Rows are one point carried round by a steady rotation, each followed by how many steps it has turned.
The counts run from 0 to 456.
[-2.145,-0.299,1.278,0.808,-0.449,0.371,-1.710,0.842,1.385,-2.139,0.101,-0.890,-1.527,0.139,-0.403,-0.876,0.557,-2.712,0.134,1.459,0.496,-0.477,1.018,0.998,-3.553,-1.853,-0.128,0.640,-2.534,-0.893,-0.435,1.251,-0.250,2.162,-0.289,1.697,0.591,-1.295,0.206,-0.188,0.278,-1.381,1.226,-1.715,-0.361,-1.074,0.335,2.109,1.075,1.900,-0.106] | 160
[-1.726,-0.569,1.325,0.695,0.376,-0.296,-0.793,0.107,-0.089,1.164,0.360,-1.089,-0.231,-1.762,-0.020,-1.606,1.475,-1.447,1.218,0.542,-1.415,-2.236,3.389,-1.582,-0.252,0.266,-0.024,2.406,-3.433,-1.359,-2.092,-0.106,-1.603,0.985,-0.852,-0.674,0.498,-0.852,1.234,-1.570,-0.172,-0.644,-1.573,-0.522,2.441,-0.547,1.272,1.113,-0.045,-0.288,0.494] | 321
[-0.804,0.759,-2.144,2.449,-2.322,-0.184,-0.887,0.775,0.634,0.566,0.325,1.036,-1.853,0.686,-1.054,1.530,1.616,1.300,-1.869,2.682,0.332,-0.805,0.052,-0.487,-2.121,-1.495,0.026,0.309,-0.996,-0.644,-0.548,0.363,-1.899,-1.396,-1.585,-1.505,-1.133,-0.253,-1.330,-0.630,-1.741,-0.407,-0.307,0.463,0.029,-2.605,0.261,1.769,1.028,-2.368,0.997] | 232
[-1.025,1.540,0.318,1.588,-2.522,-0.509,-0.093,-1.595,-1.131,-0.877,-0.828,-0.545,-0.130,0.068,-0.973,-2.118,3.219,-0.173,1.575,-0.252,-1.861,0.617,0.006,0.296,-1.923,-0.273,-1.078,1.232,-3.154,0.419,1.178,1.232,-1.512,1.344,0.867,-1.671,-0.363,0.199,1.577,0.230,0.443,-1.144,-2.132,-1.396,1.185,1.401,0.138,1.598,1.716,-0.697,-0.832] | 304
[-1.355,-1.076,-1.600,2.176,-1.011,1.135,-0.602,0.946,1.913,-0.952,-0.849,0.087,-2.191,0.431,0.566,1.303,1.739,-1.923,-0.761,0.617,-0.196,0.209,1.710,-0.711,-1.852,0.430,-0.585,-0.211,-0.851,0.157,0.527,2.808,0.965,0.145,-0.150,0.992,0.450,-0.793,-1.716,-1.741,-1.575,-1.266,0.070,-0.586,1.669,-0.076,2.809,1.664,2.638,1.082,-0.216] | 413
[-0.472,-1.501,0.553,0.964,-3.963,-1.682,-1.108,-0.189,0.810,0.186,0.001,-1.119,-0.627,1.396,-0.827,-1.024,3.033,1.495,3.002,0.538,-1.517,0.900,0.898,0.348,-0.295,-1.185,-0.962,-0.751,-2.717,-1.346,0.543,1.670,-0.378,-0.295,1.008,0.167,-1.155,-0.928,-1.450,-1.749,1.322,0.076,-1.121,-1.035,2.531,1.053,1.389,-0.418,1.136,1.800,-0.192] | 278
[-1.306,2.263,-0.354,1.818,-1.470,-0.743,-1.849,-1.669,0.757,-1.550,0.321,-1.287,-0.565,0.319,0.255,-0.090,1.330,0.557,-0.072,1.177,-1.253,-2.080,-1.392,0.192,-1.534,-0.099,0.302,-0.834,-1.652,-0.228,-1.523,2.155,0.360,-1.738,-2.015,-0.285,1.044,-1.317,-0.886,-1.665,1.459,-0.230,-1.915,-0.099,2.210,-0.330,1.181,-0.082,-0.259,-2.128,-3.467] | 97
[-1.722,-3.092,-1.204,0.789,-1.563,-0.975,-2.661,0.089,0.696,-1.213,-0.785,0.310,-2.733,0.585,1.128,0.482,0.437,0.451,-0.367,1.510,-0.187,-1.069,2.508,-2.288,-0.539,0.275,0.406,0.221,-1.173,0.681,0.786,0.459,-1.457,0.704,-0.238,1.105,1.077,-1.068,0.334,-2.593,-2.202,-1.637,0.682,0.936,1.625,0.234,1.934,0.674,-0.663,0.278,0.205] | 373
[-2.477,-0.830,1.213,0.677,-0.244,0.488,-1.461,0.520,1.989,-1.279,-0.103,-0.664,-0.713,0.155,-0.707,-1.738,0.753,-2.902,-0.254,1.174,-0.421,-1.009,1.259,1.696,-3.838,-1.677,0.175,1.053,-3.468,-0.728,-0.577,0.559,-0.366,1.931,0.206,1.416,0.654,-1.536,-0.644,-0.231,0.461,-0.683,0.989,-1.424,0.126,-0.647,0.764,1.456,0.886,2.145,-0.194] | 314
[-2.232,-0.835,1.144,0.906,-1.536,1.222,-2.893,-1.775,-1.668,-0.117,0.157,-0.042,-0.666,-1.108,1.281,1.386,2.008,-3.341,0.121,0.606,-0.954,-0.500,2.018,0.453,-1.315,0.160,0.425,0.809,-1.891,0.520,-0.833,0.150,0.955,-2.015,0.256,0.249,0.449,-2.512,-0.438,0.018,0.191,0.175,-2.441,-1.467,-1.071,-0.821,0.493,2.012,1.641,-0.400,0.296] | 298
[-2.435,-0.782,-1.146,0.533,-1.901,1.303,-2.252,-1.071,0.727,0.435,0.184,0.015,-1.861,0.893,-0.085,0.116,-0.539,-1.267,-2.361,0.624,-0.312,-0.766,1.961,-1.795,-1.680,-0.854,0.884,-1.699,-1.146,1.025,-2.104,1.377,-2.270,0.296,0.340,-0.307,-0.687,-2.877,-0.652,0.142,-2.783,1.194,1.024,-0.753,0.220,-0.446,-0.335,1.749,0.622,-2.048,-0.887] | 63
[-1.333,-2.719,1.139,1.368,-2.039,-0.940,-2.151,-0.719,-0.072,1.494,-0.228,-0.378,-3.204,1.103,-0.532,0.246,0.453,1.474,1.059,1.647,-0.012,-0.945,-0.166,-1.985,-2.127,-0.757,-0.408,1.331,-2.235,1.066,1.791,-0.103,-0.726,0.844,0.182,-0.358,-0.631,-0.517,0.666,-2.012,0.210,-0.854,0.356,-1.198,2.797,0.542,-0.373,2.375,-0.575,1.600,-0.537] | 333
[-0.770,2.265,-0.491,-0.870,-2.322,-0.084,-1.052,1.256,2.176,-1.120,-0.113,-0.198,-0.354,1.050,-1.033,-0.989,0.556,-0.372,0.624,-0.107,-0.924,-0.444,0.894,-2.081,-3.318,0.445,-1.082,-2.016,-1.281,0.807,-0.782,2.690,-0.654,0.462,-0.493,-1.748,0.653,-1.611,0.925,-1.082,0.262,-0.928,1.460,-0.161,2.769,-0.536,-2.098,1.392,0.218,0.392,-1.884] | 58
[-2.726,0.042,0.834,1.690,-1.004,-1.070,-1.153,0.924,0.795,-0.905,0.980,-0.307,-1.797,0.814,-1.191,-0.722,1.123,0.580,1.853,2.422,-1.030,-2.346,-0.749,0.310,-3.192,-1.623,0.794,1.924,-3.376,-0.138,1.497,-0.099,-2.530,0.783,-0.012,-0.470,-1.099,-2.018,1.042,0.419,0.035,-0.520,-0.423,0.210,1.120,0.857,-0.016,0.463,-0.202,0.860,-0.632] | 329
[-1.677,-1.976,-0.461,0.257,-4.285,-0.216,-2.851,-1.432,0.163,-1.574,1.006,-1.232,-1.122,1.997,-0.057,-0.390,2.992,0.163,0.111,1.480,-1.109,1.101,0.684,1.320,-1.983,-0.841,0.230,-0.430,-2.122,-0.901,-0.237,1.157,0.068,-0.911,1.079,1.141,-0.895,-1.232,-1.776,-0.828,0.148,-0.539,-0.241,0.438,0.652,0.110,0.928,-1.335,0.909,-0.686,1.267] | 275
[-1.287,2.395,-0.903,1.573,0.882,-1.085,-1.640,0.375,0.065,0.281,-2.003,-1.127,-1.075,-1.244,0.167,-1.311,1.531,-0.310,-0.243,2.059,-1.368,-0.963,1.558,-0.929,-1.835,-2.869,0.140,2.227,-2.139,0.470,1.031,-0.071,-2.224,1.526,-2.084,-1.301,2.183,-0.802,0.754,0.555,-0.451,-0.741,-0.170,0.082,0.770,0.121,-0.498,1.559,-0.329,0.279,-1.967] | 343
[-2.620,1.521,1.221,-0.271,-0.644,0.358,-2.567,1.335,0.382,-2.041,1.862,-0.262,-0.444,-1.093,0.610,-0.717,1.659,-0.911,1.540,1.071,-0.744,-1.574,2.627,-1.383,-0.860,0.510,0.189,2.340,-2.042,-0.481,-0.972,0.464,-0.556,-0.080,-1.236,0.324,1.090,-0.695,1.695,-1.058,0.115,-1.146,0.185,1.417,2.816,0.384,-1.435,0.307,0.223,1.585,-0.228] | 171
[-1.504,0.307,1.206,1.057,-0.576,-0.077,-2.083,1.687,1.508,-2.615,0.085,0.537,-2.392,0.073,-0.105,-0.127,1.045,-2.071,0.091,1.487,1.206,-0.406,0.457,1.367,-2.991,-1.534,-0.602,0.086,-1.993,-1.011,-0.185,1.751,0.142,1.911,-0.905,1.420,0.739,-1.317,0.741,-0.346,0.299,-1.134,1.669,-1.612,-0.436,-0.795,0.002,2.325,1.356,2.053,-0.517] | 6
[-2.354,-0.266,1.753,-0.137,-3.133,2.148,-1.880,-0.429,0.486,-0.149,0.227,0.310,0.679,0.736,-0.976,-1.381,0.867,-2.323,-0.210,1.760,-0.234,0.691,1.082,1.058,-3.561,-1.054,-0.914,0.266,-2.560,-0.623,-0.544,-0.172,-0.356,-0.225,0.379,-0.681,-1.276,-1.445,-0.265,-0.484,0.149,-1.094,0.784,-1.281,-0.764,-1.473,-2.102,3.341,1.243,0.368,0.948] | 312
[0.287,1.684,-0.327,1.082,-0.384,-0.627,-0.652,0.505,0.394,-0.251,0.038,-0.753,-0.636,0.100,-0.100,-1.577,2.177,-0.366,0.053,-0.004,-1.451,0.492,3.358,-0.343,-1.139,-0.004,-0.489,-1.654,-2.293,-0.622,-4.470,1.904,-0.505,0.786,-0.374,-1.338,-1.728,-1.154,-1.787,-0.299,-0.997,-1.010,-1.091,-0.768,0.633,-0.070,-0.137,0.919,2.270,-2.586,0.279] | 419
[-1.097,3.000,-1.619,1.626,-1.996,0.556,-1.126,0.667,-0.988,-1.558,-0.167,0.227,-1.076,-0.822,-0.116,1.041,1.916,-0.340,-0.216,1.380,-2.500,-0.962,1.021,-0.714,-0.559,0.215,-0.491,0.662,-0.209,-1.830,-0.399,1.610,-0.473,-1.730,-1.157,-0.607,2.285,-0.820,0.280,-1.665,-1.692,-1.995,-1.346,-0.131,0.536,-1.131,1.291,0.798,0.757,-3.315,-0.839] | 401
[0.129,-1.099,-0.163,1.206,-3.991,-1.838,-1.270,0.438,0.760,0.545,-0.033,-0.825,-1.270,0.888,-1.175,-0.491,3.227,1.038,2.411,0.290,-2.050,0.279,0.781,-0.200,-0.568,-1.002,-0.738,-0.597,-2.323,-0.799,0.023,2.316,0.048,-0.803,0.884,-0.584,-0.308,-1.168,-1.067,-1.505,0.885,0.679,-0.418,-1.544,2.721,0.669,0.984,-0.305,0.884,1.997,-0.566] | 432
[-2.636,1.012,0.478,1.033,-1.500,-1.170,-1.682,2.266,0.938,-2.820,1.827,0.704,-2.474,1.022,-0.482,-0.328,1.721,0.744,1.255,0.912,-0.017,-1.784,0.911,-0.351,-2.426,-0.730,0.860,0.850,-2.192,-0.984,0.183,1.396,-3.044,0.660,0.179,0.343,-0.751,-1.898,2.049,0.843,-0.999,-0.611,0.622,0.396,0.856,1.094,-0.273,-0.415,0.920,0.467,0.076] | 21
[-1.979,1.899,0.480,-1.494,-2.763,0.287,-2.723,1.649,-0.019,-2.825,1.755,0.772,-0.218,0.054,-0.064,-1.172,2.894,-0.040,1.377,0.175,-0.948,-0.471,2.394,-1.301,-1.185,0.452,-0.722,0.838,-1.587,-1.155,-0.448,0.821,-1.532,0.339,-0.135,-0.970,0.030,-1.508,2.466,-0.363,-0.699,-1.589,0.445,0.921,1.495,0.853,-2.550,0.239,0.786,0.319,0.248] | 18
[-0.675,-0.791,-1.439,0.563,-3.947,0.040,-2.005,-1.140,1.147,0.753,-0.043,-0.647,-1.009,1.980,-0.774,0.709,1.624,0.816,-1.899,2.312,-1.158,0.616,-0.546,-0.654,-3.432,-1.495,-0.670,-0.779,-0.623,0.544,-0.524,0.841,0.788,-1.239,-0.452,-1.177,-0.781,-0.143,-2.577,-1.347,0.058,-0.799,0.938,0.201,1.675,-1.905,-0.828,0.885,-0.078,-1.440,0.417] | 81
[-0.914,1.811,0.155,-0.015,-1.420,1.298,-1.304,1.190,0.729,-1.386,0.688,0.345,-1.529,-0.212,-0.716,-0.403,1.155,-0.879,-1.333,0.625,-0.122,-1.356,0.322,-2.238,-2.019,0.704,-0.699,-1.212,-0.366,0.466,-2.887,0.722,1.006,0.681,-2.482,-1.725,0.471,-0.440,-0.550,-1.128,-0.212,-1.676,0.510,-0.988,2.059,-1.957,-1.450,1.866,0.079,-2.581,-0.495] | 210
[-2.933,1.745,1.009,-0.294,-2.699,1.152,-2.864,0.437,-0.846,-1.065,1.695,-0.083,-0.443,0.158,-0.308,-0.953,1.961,0.079,0.832,2.078,-1.320,-1.577,-0.030,-0.247,-1.540,-1.384,0.574,1.734,-1.672,-0.442,-0.368,-1.190,-1.323,-0.640,-1.053,-1.609,-1.623,-1.975,-0.268,1.010,0.062,-0.969,-0.271,0.529,0.936,0.541,-2.764,0.296,-0.148,-0.746,0.351] | 327
[-1.970,0.085,-2.065,0.375,-1.958,0.228,-2.276,-0.965,0.058,2.702,-1.539,-1.094,-0.842,-0.607,0.942,0.892,2.559,-1.304,-0.978,1.037,-0.607,0.321,2.518,-1.959,0.961,-1.422,0.533,-0.435,-0.528,0.434,-1.867,1.236,-0.568,-0.504,-2.201,-0.609,1.910,-2.419,-1.674,-0.426,-0.153,2.237,-1.473,-0.967,-0.025,-1.268,-0.140,0.740,0.616,-0.717,-0.743] | 89
[-0.984,1.179,2.071,1.406,-1.006,1.075,-2.512,1.386,0.120,-2.142,0.157,0.731,-2.090,-0.636,-0.278,0.509,0.952,-2.141,-0.710,1.766,1.214,-0.722,0.578,1.772,-2.387,-1.334,-0.779,-0.232,-1.680,-1.206,-1.612,0.616,0.173,0.338,-1.270,0.785,0.172,-1.268,-0.213,-0.176,0.204,-1.388,1.370,-1.627,-1.296,-2.271,-0.922,3.158,1.545,0.178,-0.259] | 5
[-0.972,0.413,0.879,1.028,0.847,-1.151,-1.822,0.863,-0.440,0.006,-0.314,-0.364,-1.548,-1.412,0.891,0.471,2.331,-2.316,0.274,1.141,-0.047,-1.627,1.751,-1.376,-2.648,-1.305,0.093,0.905,-1.682,1.829,-1.216,-0.697,1.078,1.046,-2.878,-1.425,1.105,-1.986,-1.681,0.809,0.895,-1.104,-0.588,-0.315,0.085,-1.370,-0.512,2.446,0.161,1.321,0.071] | 339
[-0.701,1.407,-2.014,1.428,-0.670,-1.987,-0.638,1.417,0.261,0.656,-0.865,-0.240,-2.038,0.530,-0.623,-0.152,2.268,0.546,0.170,0.521,-1.409,0.322,3.020,-1.827,-2.557,-1.745,-0.724,1.706,-1.954,1.352,0.614,1.562,-2.930,1.736,0.472,-1.489,1.185,-1.189,1.685,1.382,-1.669,-0.540,0.366,0.278,0.016,0.321,-1.300,1.041,1.050,0.328,0.438] | 36
[-0.859,0.746,-0.694,1.513,-1.472,-2.789,-1.156,0.566,1.771,-1.601,0.617,0.164,-0.635,-0.558,0.471,-1.032,2.894,0.187,0.788,-0.546,-0.287,-0.780,2.010,-2.170,-0.856,0.885,0.947,-1.296,-2.325,2.047,-1.903,1.534,-0.523,-0.420,-1.442,-0.560,-0.611,-1.164,-0.990,0.084,0.119,0.765,-0.982,1.189,3.659,0.314,1.592,0.107,0.536,0.967,-1.248] | 72
[-1.098,-1.060,-2.019,0.046,-3.037,-1.443,-1.254,-0.727,0.619,1.329,-1.018,-0.657,-1.671,0.392,0.535,1.434,2.920,-0.477,-0.237,0.214,0.490,1.497,2.558,-1.810,-0.058,-0.730,0.123,-1.381,-0.334,0.900,-1.125,2.143,-0.869,0.695,-1.263,-0.551,1.675,-3.155,0.441,-0.404,0.213,1.783,-1.378,-1.171,-0.748,-0.722,-0.614,1.038,1.008,-0.522,0.105] | 242
[-1.821,-1.893,0.794,-0.322,-2.801,0.930,-0.723,-1.279,-0.758,1.465,-1.004,-1.433,-0.325,-0.117,-0.346,-2.865,2.175,-0.594,1.392,0.265,-1.861,0.193,2.800,-1.912,-0.009,-0.971,-1.012,0.872,-2.738,-0.633,-0.293,-0.242,-1.972,2.305,0.948,-1.089,0.155,-1.054,0.890,-1.234,-0.257,-0.283,-0.201,-1.438,1.914,1.034,-0.550,0.660,-0.409,-0.479,0.548] | 319
[-1.101,0.092,0.956,2.047,-0.548,0.237,-2.752,-1.624,-0.619,1.597,-0.869,0.288,-0.110,-1.289,0.306,0.812,0.457,-2.008,0.633,1.052,-1.819,-1.654,2.543,0.180,-0.037,-0.465,-0.363,-0.089,-2.524,-0.846,-1.077,1.485,-0.974,-2.557,0.997,-0.012,0.933,-2.690,-0.352,-2.197,-0.482,1.091,-0.976,-1.410,1.030,-0.496,-0.204,2.404,1.281,0.335,-2.942] | 449
[-0.548,-1.600,-0.759,0.348,-2.601,-2.811,-0.526,1.546,0.687,-1.894,0.062,1.248,-0.215,-0.178,0.174,-0.638,3.234,0.262,1.322,0.572,-1.814,-0.857,2.570,-1.929,-1.022,1.087,-0.394,-1.400,-1.466,0.916,-0.535,-0.190,-0.422,-0.853,-0.049,-1.332,0.148,-1.559,-0.062,-1.592,-1.527,-1.932,-0.175,0.801,1.719,-0.577,1.194,0.733,-0.509,0.385,0.505] | 223
[-1.604,2.057,0.526,2.662,-0.930,-0.971,-0.904,0.018,-1.128,-2.282,-1.531,-0.363,-0.667,-1.017,-0.240,-1.512,3.408,-0.530,2.161,0.920,-1.849,-0.609,0.394,0.662,-0.886,-1.217,-0.048,2.117,-2.552,-0.248,1.722,1.070,-1.073,0.773,-0.458,-0.328,0.982,-0.338,1.217,0.431,0.136,-1.897,-1.945,-0.290,0.640,1.258,1.797,1.059,0.934,0.461,-1.442] | 149
[-2.386,0.372,-1.397,2.320,-2.591,0.119,-0.694,1.713,0.035,-0.670,-1.308,0.657,-2.652,-1.608,-1.187,-0.511,1.578,-0.786,-0.086,0.567,0.103,-0.967,0.242,-2.395,0.170,-1.140,0.408,0.787,-0.721,0.493,1.735,1.431,-1.436,1.299,-1.498,-0.463,1.878,0.228,0.795,-0.785,-0.785,0.652,0.936,-1.739,2.634,-0.131,1.464,1.885,0.006,1.519,-1.551] | 204
[-1.393,1.256,-0.682,-0.443,-1.272,-0.837,-2.328,-0.459,-0.535,-0.107,-1.012,-1.101,-1.620,0.234,0.826,-0.980,3.157,-0.698,0.335,1.074,-0.339,0.858,1.279,-1.765,-2.522,-1.500,-0.520,0.751,-0.904,2.659,0.344,-0.108,-0.256,2.576,-1.845,-2.110,1.368,-1.530,0.035,1.729,0.296,-0.523,-0.093,-0.157,-0.194,0.635,-2.958,1.510,0.048,0.698,-0.204] | 341
[0.865,0.165,-0.837,0.950,-2.046,-0.672,-2.753,0.466,1.030,0.362,-1.011,-0.683,-2.037,0.642,-0.499,1.173,1.289,0.820,-1.375,2.726,-1.386,-0.696,0.455,-0.233,-2.112,-2.160,-0.740,-1.543,-0.838,-0.536,-1.610,1.077,0.978,-1.519,-1.762,-0.563,0.735,-0.462,-3.600,-2.141,0.455,-0.907,1.464,-0.547,1.061,-2.559,0.038,0.569,-0.343,-0.701,-1.043] | 236
[0.282,0.529,1.294,1.077,0.719,-0.922,-2.919,2.345,0.262,-0.459,0.335,0.159,-2.740,-0.657,0.403,1.525,2.322,-1.454,0.528,0.380,-0.557,-1.434,2.569,-2.082,-1.496,-0.601,-0.255,-0.019,-1.464,1.019,-1.738,0.909,1.922,0.438,-1.654,-0.723,-0.287,-1.535,-2.104,0.357,0.282,-1.147,0.626,-0.692,1.937,-0.991,0.089,1.441,1.262,1.766,0.141] | 31
[0.746,0.079,-0.461,0.506,-1.031,-2.203,-2.645,1.557,1.698,-1.010,-1.759,-0.963,-1.773,0.281,-0.553,1.114,0.905,0.850,0.862,1.535,-0.688,0.218,1.720,-0.424,-1.746,-1.908,-1.232,-1.640,-1.201,-0.757,-0.806,2.242,0.532,-0.789,-1.791,0.126,2.356,-1.505,-1.544,-2.567,0.816,-0.952,1.420,-0.830,0.743,-1.670,0.130,0.677,-0.238,1.273,-1.280] | 391
